One turn moves every row onto another: examples first, then more rows asked
sasot: [-3 -1 26 -3 -5  0  5  8 10  1  0 17  0  4  1 17 18 -1  8 -1  2 -9 12  9
  5 10]
muki: [  5   0  21  -5  -2  -5   6   1  -4  -1   1  12 -12   2  -1  19  23   9
  -7  -1   5  -6  -1  -1  -8   7]
seze: [  5   0  21  -5  -2  -5   6   1  -4  -1   1  12 -12   2  -2  19  23   9
  -6  -1   5  -7  -1  -1  -8   7]
taz: [-4  3 33  4 -4  1  3 11  2 -8 -3 20  4 -8  6  9 18  7 -8  4  8  6 13 10
 -4 13]
bev: [-4 -1 26 -3 -6  1  5 10  9  3  0 18 -2  3  2 16 16 -1  6  0  2 -9 13  9
  3 10]
lubu: [  7  11  20  -4  -6  -3   6  19  -4 -10   1  12  -2  -2   3   2  25  14
   0  -5  12   6   4   6  -4   7]
Gevup: [-4  0 25 -3 -7 -1  4  3 10  0  1 19  2  5  4 17 19 -2  4 -2  0 -9 12 11
  2 11]
Sesu: [  6   0  21  -5  -2  -6   6   0  -4  -2   1  12 -12   3  -2  19  24   9
  -7  -1   5  -7  -1  -1  -8   8]
gipe: [ 16  -2  21  -2  -4 -12  14   9  15  -6  -5  13   5   5   3  12  15   5
  -5   1  -3   2   7  10   0   7]
peva: [ 5  5 25  1 -9  4 16 -1  5 -7 10 14 -3  3  5  6 28  5 -4 -5  2 -5 18  1
  4  9]
Temak: [22  1 26 -2 -4 -5 13 12 -5 -9  4  7 -3  1 -2 12 15  1  3  1  6  6  1  8
 -4  6]
nivo: [ 16  -3  22  -2  -3 -11  15  13  15  -5  -6  12   2   4   1  12  13   6
  -3   1  -1   2   7   8   1   6]
fidin: [ 14  -2  20  -3  -6 -12  13   8  14  -5  -5  14   5   5   7  12  13   4
  -9   1  -3   2   7  11  -3   7]
kiz: [  3   4  25  -1 -11   6  15   6   3  -1   9  14  -8   0   7   5  22   5
  -7  -2   4  -6  19  -1   2   8]
kas: [ 5  4 25  0 -8  5 17  3  6 -6  9 13 -5  2  2  6 26  5 -2 -4  3 -6 18 -1
  5  8]
mok: [ 15  -3  22  -3  -4 -10  15  16  14  -3  -7  12   0   3   2  11  10   6
  -4   3   0   2   8   7   0   5]
rimo: [-3  0 25 -2 -5 -1  5  5 10 -1  1 18  2  5  2 18 20 -1  7 -2  0 -9 12 10
  4 10]
gizin: [ -1   3  32   5  -1  -1   4   5   4 -13  -2  20   9  -5   3  11  24   7
  -4   2   6   6  12  11  -2  14]
gola: [ 22   2  25  -2  -5  -7  12   6  -5 -11   5   8   0   3   0  13  17   0
   1   0   3   6   1  10  -5   8]
led: [20  1 26 -4 -6 -4 12 15 -7 -5  4  7 -6 -1  1 11 11  1 -1  3  7  5  2  8
 -6  7]
Safi: [ 13  -3  21  -4  -6 -10  14  16  13  -1  -6  13   0   2   6  10   8   5
  -8   3   0   1   8   9  -2   6]
Vafi: [ 20   2  24  -2  -7  -8  11   3  -6 -10   6   9   2   3   4  13  16  -1
  -3   0   3   6   0  12  -8   9]
Mebo: [ 6 11 20 -5 -8 -3  5 18 -5 -8  1 13 -2 -2  6  2 24 13 -4 -4 12  6  4  7
 -6  8]
maf: [18  1 25 -4 -9 -5 11 12 -8 -4  4  9 -4  0  6 11  9  0 -5  3  6  5  2 10
 -9  8]
Figo: [ 13  -3  21  -4  -7 -11  13  12  12  -2  -6  14   3   3   8  11  10   5
 -10   2  -1   2   8  10  -3   7]
Namar: [  0   2  33   6   1   0   5   9   5 -14  -3  18   7  -5  -1  11  24   8
  -1   2   7   6  12   9   1  12]
fis: [ 5 12 19 -5 -9 -4  4 14 -5 -9  1 14  0 -2  8  3 24 12 -6 -5 11  6  4  9
 -8  9]
gogeg: [  6  12  19  -4  -8  -6   4  11  -4 -11   2  14   3   0   7   3  27  12
  -5  -6   9   7   3  10  -7   9]
nif: [ 4  4 26  0 -9  6 16  7  4 -3  9 13 -8  0  4  5 23  6 -4 -3  4 -6 19 -2
  4  7]
Ner: [  6   0  21  -5  -1  -5   6   1  -4  -1   1  12 -12   2  -2  19  24   9
  -6  -1   5  -7  -1  -1  -8   7]
Ruto: [ -1   2  34   5   1   2   5  14   4 -11  -4  18   3  -7  -1  10  21   9
  -1   3   9   6  13   7   1  11]
sadeg: [  4   5  24   0 -11   4  15  -1   4  -5  10  15  -3   2   8   6  26   4
  -8  -4   1  -6  18   2   1  10]
kap: [  6   0  21  -5  -2  -6   6   0  -4  -2   1  12 -11   3  -2  19  24   9
  -6  -1   5  -7  -1  -1  -8   7]
fusab: [  8  12  19  -3  -6  -6   5  11  -3 -13   2  13   3   0   4   4  29  13
  -1  -7  10   7   3   9  -5   9]
rad: [ -3   3  32   4  -4  -1   3   6   3 -10  -2  21   7  -6   7  10  21   7
  -8   3   6   6  13  12  -4  14]
zab: [-5  0 25 -4 -8  0  4  5  9  2  1 19  1  4  6 17 16 -2  2 -1  1 -9 12 11
  1 11]
fopev: [-5  0 25 -4 -7  1  4  8  9  3  0 19 -1  3  5 16 15 -1  3  0  2 -9 13 10
  2 10]
Mutup: [  8  12  20  -3  -5  -5   6  15  -3 -12   1  12   1  -1   2   3  28  13
   1  -6  11   7   4   7  -3   7]
binu: [ 18   2  25  -4 -10  -6  10   6  -8  -6   5  10  -1   1   7  12  12  -1
  -7   1   4   6   1  12 -10   9]
Mizaz: [  2   5  24  -1 -13   5  15   2   3  -2   9  15  -5   1   9   5  23   4
  -9  -3   3  -6  19   1   0  10]
dut: [  6   0  21  -5  -1  -5   6   0  -3  -2   1  12 -12   3  -2  19  24   9
  -6  -1   5  -7  -1  -1  -8   7]
Fot: [-3  2 33  4 -2  2  4 15  3 -8 -4 19  2 -8  3  9 18  8 -5  4  9  6 14  8
 -2 12]

mok moves to nivo
maf moves to led
kas moves to peva
And these:
rimo moves to Gevup
Fot moves to Ruto
gogeg moves to fis

One turn moves every row onto another: examples first, then more rows asked
sonik: [ 3  0  4  0  7 11  6 -8  2 -8 10  3 -9 -6  1 -3 -9  3  4  3 -2]
fad: [ -4   0   5  10   2   5  -6  -2  -3 -16  -8   8  -3  -7   5  -7   3   0
   0   6   9]
zubal: [ 6 -2  8 -5  5 10 -4 -1 -2  3  1  5 -5 -8 -1 -4 -3  7  3 -5 -4]
Nugud: [ 4  0  4  0  6 10  6 -9  2 -8 10  3 -9 -6  0 -2 -9  3  4  2 -2]
fimu: [  0   8  -2   3  12   2   1   0  -1  -8   0  -5   1   6  -9  -1 -10   3
   0   3   3]
disus: [  5  -1   0   3   8   9   2  -5  -8   4   2  -8   6   3  -6  -3 -11  -1
   1   4  -4]
Mopav: [  1   4   6   9   3   5  -5  -3  -9 -21  -7   8  -7  -6  -1  -2   2   0
   2   4  10]
gemu: [  9  -3   2  13  -5   5  -7  -6 -13  -5 -11  -4  -1  -1   5  -6   1  -3
   7   6   9]
Rut: [  5   0   5  10  -8   2  -8  -5 -13 -13  -9   2  -3  -3   1   0   1  -2
   9   5  12]
feme: [  7   0   0   3   8   9   2  -5 -10   2   2  -8   5   3  -8  -2 -11  -1
   1   3  -4]
Fupav: [  6  -3   1  14  -2   8  -6  -4 -12  -5 -12  -4  -2   0   6  -7   3  -4
   3   7   8]
Non: [  3   2   5  10  -2   8  -7  -1 -14 -15 -11   2  -6  -2   0   0   5  -3
   4   5  11]
sov: [  6  -1   0   3   7   8   2  -6  -9   3   2  -9   6   2  -7  -3 -12  -1
   2   4  -3]
fov: [  5   0   4   0   5   9   6  -9   2  -8  10   3  -8  -7   1  -2 -10   3
   5   2  -2]
pof: [ 8 -2  9 -5  4  9 -3 -2 -3  2  2  4 -5 -8 -2 -2 -4  7  4 -6 -4]
Tanek: [  3   7  -1   2   9  -3   0  -2  -1  -7   1  -5   3   5 -10   0 -13   3
   4   3   4]
nepov: [ 3 -1  4  0  6 10  6 -8  3 -8 10  3 -8 -7  2 -3 -9  3  5  3 -2]
nozu: [ 6 -1  8 -4  6 11 -3 -1 -3  2  1  5 -6 -8 -2 -3 -2  7  2 -5 -5]
gen: [  5   2   7   8  -3  -2  -6  -6  -8 -19  -5   7  -4  -8  -1  -1  -1   1
   8   3  11]
dis: [ 11   0   3  13  -4   6  -6  -6 -16  -8 -11  -3  -4   0   1  -3   1  -3
   6   4   9]
vifa: [  5   0   0   3   9  10   2  -4  -9   2   2  -8   5   3  -7  -3 -10  -1
   0   4  -4]
dodi: [  8   0   2  14   0  10  -5  -4 -16  -8 -12  -3  -5   1   2  -5   4  -4
   3   5   8]
pel: [  0   5  -2   3   7  -3  -1  -3   3  -4   1  -5   6   4  -6  -3 -13   3
   4   4   4]
zem: [ 2 -3  4 10 -8  3 -9 -4 -8 -9 -9  2  0 -4  6 -4  2 -2  7  7 12]
lom: [ 8  0  9 -5  5 10 -3 -1 -4  1  1  5 -6 -7 -3 -2 -3  7  3 -6 -4]
lizif: [  0  -2   6   9  -4  -1  -8  -5  -2 -14  -6   7   0 -10   6  -6  -1   1
   6   5  11]
mim: [ -2  -1   3  11  -2   8  -8   0  -9 -11 -11   2  -3  -3   5  -5   6  -3
   2   8  10]
lafi: [ -3   5  -3   4  11   1  -1   0   3  -5   0  -5   4   5  -5  -4 -10   3
   0   5   3]

lizif moves to gen
Tanek moves to fimu
And these:
dodi moves to Fupav
mim moves to zem
feme moves to vifa

One turn moves every row onto another: examples first, then more rows asked
rizo: [  7   5   5  -3  12  -1  -6  -2   4   6   0   3   2  -2   7   9   0 -10
  -4  -2  -1   2  -1   1   3   1 -10   2   5   0  -9   1]
Firu: [ -7  -8  -1  -1  -3 -12  -5   4   0  -2  -1  -3   3   2  -4   1  12   7
   0  -2   2   0  -6  -3   2  -9   7  -4   8  -7   6  -4]
kolan: [ -2  -3  -7   6  -5  -4   4  14   3   2 -13   2   2   4  -3  -3   9   8
  -3   0  -3  -7 -16   4  -4  -4   1   0   2   0  -4   0]
vomo: [ -1   3  -5   6  -6   0   8   6  -1   0 -10  -5  -7   3  -3  -3   5   7
  -4   5  -8  -9 -14   4  -4  -8   5   0  -3  -2  -1   1]
Gaba: [  8   7   5  -4  11  -1  -5   1   5   7  -1   3   3  -3   5   9  -1 -10
  -2  -1  -3   2  -2   1   3   3  -8   0   4   0 -10   2]
bas: [  9   6   6  -2  13  -1  -5  -1   4   7  -3   4   2  -1   5   9  -1 -10
  -3   0  -2   0  -3   2   3   1 -10   1   3   1  -9   2]
fubon: [  8   6   6  -3  13  -2  -6  -2   4   6  -1   3   2  -2   5  10   0 -10
  -3  -1  -1   2  -1   1   4   1  -9   1   4   0  -7   1]
lonip: [-4  3  0  1 -9 -8 -1 -4  0  2 -6 -2 -4  3 -6 -9  2  6 -4  5  4 -4 -5 -9
 -5  1  3  0 -5 -7  9 -1]
kigen: [  7   7   5  -5  11  -1  -5   1   4   7  -1   3   4  -3   6  10  -1 -10
  -2  -2  -3   2  -1   1   3   2  -9   0   4  -1 -10   1]
mudof: [ -3   5  -2   3 -10  -6   2  -1   1   4  -9  -1  -5   4  -5 -10   1   6
  -4   6   2  -6  -7  -7  -7   2   2   1  -7  -4   5   0]
tevas: [  8   7   5  -4  11  -1  -5   0   4   6  -1   3   3  -3   6   9   0 -10
  -2  -1  -3   2  -2   1   3   2  -9   0   4   0 -11   2]
soka: [ -4   0  -9   4  -7   2   9   5   3  -4  -5  -6  -7   4   2  -4   6   7
  -5  -1  -7  -6 -12   4  -5 -10   2   4   1  -6  -5   0]
Lizi: [  9   6   7  -3  13  -1  -6  -2   3   7  -2   4   1  -2   5   9  -1 -10
  -3   0  -1   1  -2   1   3   1  -9   1   3   1  -8   1]
lerum: [  8   7   5  -4  12  -1  -5   0   4   7  -1   3   3  -3   5   9  -1 -10
  -2  -1  -3   2  -2   1   4   2  -9  -1   4   0 -10   1]
tesid: [ -8   1  -6  -1 -10  -6   1  -6   5  -1  -1  -3  -4   5   1 -11   3   6
  -4  -1   4  -1  -3  -9  -7  -1   1   4  -1 -10   3  -4]
tofo: [ -4   4  -6   3 -10  -3   4   0   4   3  -9   0  -5   5  -2 -12   2   6
  -5   3   1  -6  -9  -6  -9   2  -1   4  -6  -5   1  -1]
sepi: [ -7   1  -2  -1  -9  -8  -2  -7   2   0  -2  -3  -4   3  -3  -9   3   6
  -4   2   5  -2  -2 -10  -5  -1   3   1  -2  -9   8  -3]
tif: [ -6  -6 -11   3  -5  -3   4  10   7  -2  -7   0   2   5   2  -4  11   7
  -3  -6  -2  -3 -12   2  -5  -6   0   3   7  -5  -7  -2]
fam: [  0  -2   0   6  -4  -7   0  12  -2   4 -13   1   1   3  -8  -1   9   8
  -2   4  -2  -8 -14   2  -1  -4   5  -4   0   1   3   0]
mepip: [ -3  -4   3   2  -3 -12  -4   7  -4   2  -7  -1   2   2  -8   2  10   7
   0   3   1  -5  -9  -2   2  -7   9  -6   3  -3   9  -2]
Bikit: [  8   6   5  -2  12  -1  -5  -1   5   7  -3   4   2  -1   7   8  -1 -10
  -4  -1  -2   1  -3   2   2   2 -11   2   4   1 -10   1]
Suko: [  7   6   4  -3  12   0  -5  -1   5   6  -1   3   2  -1   7   8   0 -10
  -4  -2  -2   2  -2   1   3   1 -11   2   4   0 -10   1]
ditad: [  7   7   5  -4  11  -1  -5   0   4   7  -1   3   3  -3   5  10   0 -10
  -2  -1  -3   2  -1   1   4   2  -8  -1   4   0 -10   1]
zekeg: [ -3   0   1   0  -4  -6   1  -1  -5  -3  -2  -8  -7   1  -5   1   6   7
  -3   5  -4  -5  -7  -1   2 -12  10  -4   1  -7   9  -2]
Vib: [ -7   2  -8   1 -10  -3   4  -3   6   0  -5  -2  -4   5   1 -12   3   6
  -5   0   2  -3  -7  -7  -9   1  -1   6  -2  -8  -1  -2]
buvab: [ -7  -2  -3  -1  -4  -4   2  -3  -1  -6   2 -10  -6   2  -1   0   8   7
  -3  -1  -3  -3  -5  -1   0 -13   8  -1   5 -10   5  -3]
lape: [  0   2   1   4  -4  -4   4   4  -5  -1  -8  -6  -7   2  -7  -1   5   7
  -3   7  -5  -8 -11   2   0 -10   8  -3  -3  -3   6   1]
puz: [  8   7   5  -5  12  -1  -5   0   4   6  -1   3   3  -3   6  10  -1 -10
  -2  -1  -2   2  -1   1   3   2  -9   0   4   0 -10   1]
tivu: [ -8  -2  -9   0  -6  -1   6   0   3  -6   1  -9  -6   3   3  -3   8   7
  -4  -3  -5  -3  -8   1  -3 -12   4   3   5 -10  -2  -2]
tiso: [-9 -8 -8 -1 -4 -7 -1  5  5 -4 -1 -3  3  4  2 -2 13  7 -2 -7  1  0 -7 -1
 -1 -9  3  1 10 -8 -1 -4]

Vib moves to tofo
lape moves to zekeg
fubon moves to rizo
And these:
tiso moves to tif

